In the data rows, the value 128 means zero.
Here are some points, each followed by its number:
[101 119 150 144 118 108 100 124 155 143 100 102 157 153 138 118 119 152 154 115  90 136 155 126 105  88 128 179 139 100  79 136 158 132  99  91 131 151 133 105 121 143 131 138 103 141 152 114] 0
[146 122 159 154 150 121 128 174 155 122 131 122 133 167 134 132 138 169 140 122 121 127 179 162  88  91 151 147 143  65 108 124 161 166  95  85 137 155 136 136  86  80 130 138 155 110  92 149] 1
[111 122 146 144 105  97 121 146 147 122 112 117 142 133 131 119 109 135 127 122 120 135 142 131 102 112 144 152 128  96 110 147 152 140 103 113 131 149 138 130 127 131 130 120 127 140 127 131] 2
[ 17 133 108  93  29  79  22  41 160 161  52  93 136 150 114  52  62  93 173 135  60 138  96  88 150 108 100 217 135 155  63 130 145  86 141 127 134  94 137  46 198 255 165 112  61 205 228  58] 3
[105 118 188 145 106  82 150 187 140  91 114 125 122 127 140 149 143 129 121 139 164 118 145 141 112 135 152 107 136  96 122 134 157 158 112 108 127 171 145 162 109  91 133 149 179 122 115 160] 4
[118 130 183 155 121  94 148 194 147 104 120 130 134 131 128 142 147 149 111 126 168 123 142 142 108 125 145 117 134 102 131 133 154 160 113 116 131 168 147 160 107  88 130 153 173 117 116 161] 5
[113 128 206 160 113  74 164 210 133  84 128 131 139 132 136 169 146 134  95 127 178 118 137 137 108 135 152 110 132 102 135 134 165 171 113 113 132 168 143 174 106  66 120 158 176 112 102 180] 6
[106 120 140 126 115 107 102 132 151 131 116 111 128 146 123 125 121 129 144 126 123 133 130 124 116 108 134 151 134 124 110 128 146 139 118 116 122 126 134 111 130 137 130 131 134 146 131 126] 7
[115 119 111 121 120 125  85  78 153 172  93 113 133 149 126  83  99 124 157 120  88 134 127 115 120 100 112 175 135 130  98 139 132 110 130 123 128 109 130  94 139 166 131 119  91 133 151 103] 8
[145 126 130 150 162 137 115 127 148 140 135 122 125 138 126 117 131 137 129 116 116 134 149 131 112 115 138 141 139 117 122 143 155 135 118 127 130 137 131 127 111 108 110 124 130 112 120 131] 9
[152 126  87 120 167 166 102  85 150 166 116  92 136 148 121  93 104 138 137 118  93 131 140 119 114 102 126 155 125 133 126 141 125 113 133 133 127 115 120  95 121 142 127 124  91 120 120 107] 10
[171 125  90 133 171 168 129 101 136 149 122 121 132 138 119 111 131 136 126  99  95 143 153 116 111 127 155 142 125 121 142 143 129 123 120 130 140 135 117 118 116 114 123 115 112  94 112 126] 11
[130 131  82 123 131 150  83  58 141 174 106 106 127 123 122  93  98 110 142 103  92 144 124 104 126 127 133 176 110 137 111 158 129 105 156 134 142 113 135  92 151 177 129 107  90 124 147  92] 12
[131 118 127 134 143 138 115 131 138 128 123 122 120 113 123 130 129 123 110 114 117 145 127 109 113 133 138 140 123 125 136 146 148 123 131 132 147 134 131 129 122 131 128 123 116 109 112 115] 13
[103 122 133 130 114 110 101 115 134 135 109 116 122 115 122 122 105 105 120 127 125 140 125  98 120 128 143 141 126 126 126 140 135 110 135 139 138 140 141 106 138 153 135 124 112 127 146 126] 14
[178 127 177 158 163 116 174 210 126  97 147 130 124 120 130 174 185 139  82 121 194 126 164 153  89 144 176  86 128  76 164 147 155 170 102 122 136 170 130 175  80  41 106 153 181  90  60 188] 15
[190 137 185 169 197 123 197 234 130  91 169 153 120 121 148 189 191 150  87 121 194 134 166 159  81 147 176  73 123  64 170 150 156 178 108 113 138 182 127 205  64   0 100 170 209  61  38 205] 16
[109 131 134 136 128 126 111 120 137 124 123 120 125 127 124 124 115 128 111 118 129 144 125 102 115 128 151 143 117 113 125 145 142 119 109 128 140 143 125 111 131 141 142 113 118 133 139 123] 17
[101 126 132 134 114 112 110 123 123 145 117 117 131 129 129 114 129 117 122 129 126 139 117 107 124 124 139 138 125 124 112 146 141 116 125 128 154 134 132 117 138 149 142 121 110 137 144 114] 18
[ 94 132 171 132  97  84 131 147 131  99 110 122 127 109 129 140 130 114 104 132 155 140 101 115 118 139 135 132 113 116 121 146 145 126 110 114 145 144 135 119 131 141 146 129 139 155 141 139] 19
[ 61 137 177 124  56  66 119 163 133  99 108 134 121 111 132 146 134 109 116 137 145 137 109 102 138 134 135 137 116 134 121 133 141 130 125 122 135 149 138 133 139 152 145 127 155 155 155 134] 20
[ 78 115 201 157  64  55 140 191 125  82 116 131 129 113 137 164 144 102 100 140 180 138 119 120 121 136 144  98 128 102 135 125 154 155 115 118 131 166 143 156 125 106 136 149 176 156 129 166] 21
Which three points above are nearest to each new point by angle? Their numbers follow each, nearest first.
[104 125 143 123 116 130 106 130 139 149 110 111 138 140 137 121 120 131 144 127 109 133 120 128 117 119 123 153 128 112 115 137 125 116 114 112 128 127 135 104 128 146 131 127 123 141 158 120] 0 3 8
[190 124 114 143 184 165 168 137 129 143 158 141 125 129 125 143 157 139 119 122 131 126 144 141 117 131 139 104 121 126 158 139 119 136 127 145 133 128 125 142 103  78 127 120 126  80  94 149] 16 15 11
[ 37 127 156 113  53  77  95 114 139 132  90 121 145 133 138 117 115 110 153 153 118 138 103 112 155 120 101 149 116 142  87 107 125 105 124  98 115 121 131 101 165 191 155 130 112 188 190 114] 3 20 18
[196 128  79 112 189 184 143 107 111 141 153 134 121 120 112 132 146 149 125 109 112 119 149 155 125 129 126 107 129 147 155 123 123 133 138 146 118 116 127 154 113  99 113 114 115  86  92 120] 11 9 10
[ 97 128 172 143 107  96 153 163 122 116 120 134 127 110 134 151 132 119 108 140 162 133 117 120 128 151 139 111 127 118 127 130 145 137 110 124 132 142 126 150 120 117 140 140 156 139 130 139] 21 4 6
[116 118  80 103 121 155 105  64 123 154 118 121 124 128 118  89  98 106 146 123  77 123 102 119 164 121 105 151 135 174 119 131 114 109 164 144 121  86 118 113 162 189 130 108  91 157 164  74] 12 3 8
[100 127 120 120  90 111 105 105 128 125 104 116 113 123 120 119 104  99 133 138 120 132 109 114 133 139 116 140 131 142 122 123 126 121 143 142 127 116 131 115 154 167 134 124 120 164 146 107] 3 14 18
[  0 116 141 102   5  58  58 100 157 140  60 118 149 140 144  94  88 100 161 163  98 148  74 101 156 106  92 182 132 143  59 105 120  77 128 108 119 114 128  72 205 245 176 119  94 227 241  84] 3 18 8
[ 68 131 144 102  66 100  88  94 124 124 110 127 116 108 122 120 111  86 126 149 113 153  99  88 145 151 127 159 107 141 118 142 134  94 141 142 144 120 127  83 170 204 146 122  99 176 190  88] 3 14 18
[ 31 135 252 137  25  14 153 240 126  47 107 137 148 128 132 184 141 114 102 158 195 131 120 134 130 152 121  83 123 106 125  98 134 162 125 112 125 159 157 187 132  99 150 170 206 179 156 191] 21 4 20
[180 129 140 162 184 162 169 170 135 134 175 147 143 138 156 162 148 161 147 136 144 112 168 170 102 127 135 109 121 105 129 124 131 145 104 105 111 136 118 142  80  61 105 138 151  79  76 161] 16 15 1
[ 45 127 155 111  58  87  78  99 139 119  99 121 131 111 134 119 105 101 136 142 121 136  94  82 154 139 114 152 127 155 101 131 131  97 125 126 126 123 128  89 168 214 161 120 111 183 194 112] 3 14 18
[191 134  74 131 190 188 144 105 128 161 163 137 129 132 134 109 135 149 139 107 101 129 157 139 104 110 135 138 126 118 133 122 125 116 114 122 128 124 114 109 110 112 113 114 107  97 104 118] 11 10 9
[  0 123 161 100   2  49  78 104 139 117  61 120 131 140 131 103  94  93 138 155 121 145  87  91 163 139  83 172 121 149  73 116 120  93 134 127 126 113 144  81 192 244 162 120 106 214 223  96] 3 20 18
[157 133  81 131 159 172 103  83 130 176 136 127 138 144 135 105 110 139 159 138  94 117 139 137 132  97 106 156 142 131 112 130 115 110 130 126 121  99 128  97 126 151 126 106  97 117 127 104] 10 8 12
[ 98 129  98 105  97 130  89  69 124 144 104 117 117 126 123  98 100  99 128 137 103 142  95 103 158 131 112 164 121 162 122 134  99  95 145 140 131  95 132  96 165 196 144 116  97 164 181  89] 3 12 8
[  0 134 208 109   0  19  80 138 128  78  62 119 139 132 132 128 106  88 143 156 147 136  75  95 164 129 103 138 128 147  89 108 111 120 158 125 126 121 157 124 189 208 163 149 149 229 215 123] 20 19 3
[231 124 101 143 221 189 205 166 101 118 185 149 113 117 135 157 168 163 117 122 146 106 162 183 113 126 148  59 140 127 181 112 118 160 136 139 120 136 114 187  80  15  88 144 164  59  49 176] 16 15 1
[ 74 122 110 110  89 117  83  79 136 160 105 116 138 151 145  98  92 117 169 141  85 134 112 106 151 101 100 177 126 132  68 121 129  97 110 108 124 110 124  67 154 208 146 110  80 160 177  77] 3 8 12
[143 139  99 120 142 141 123 112 122 136 126 128 122 134 144 114 126 145 139 135 115 110 126 140 138 117 105 123 149 141 126 103 115 137 146 120 110 110 132 123 127 129 121 127 122 118 123 122] 10 8 12
[ 31 121 198 136  28  33 129 171 123  70  92 140 124 118 132 144 134  96 119 158 166 126 101 107 142 134 123 113 133 130 110 117 121 126 127 122 132 134 138 141 163 148 140 140 160 185 182 133] 20 19 21
[130 131  99 116 118 152 117 105 118 135 123 126 123 114 122 117 112 115 131 132 123 128 112 133 143 128 115 128 138 164 129 114 119 122 153 134 119 113 142 125 143 137 121 128 112 131 144 110] 12 3 8
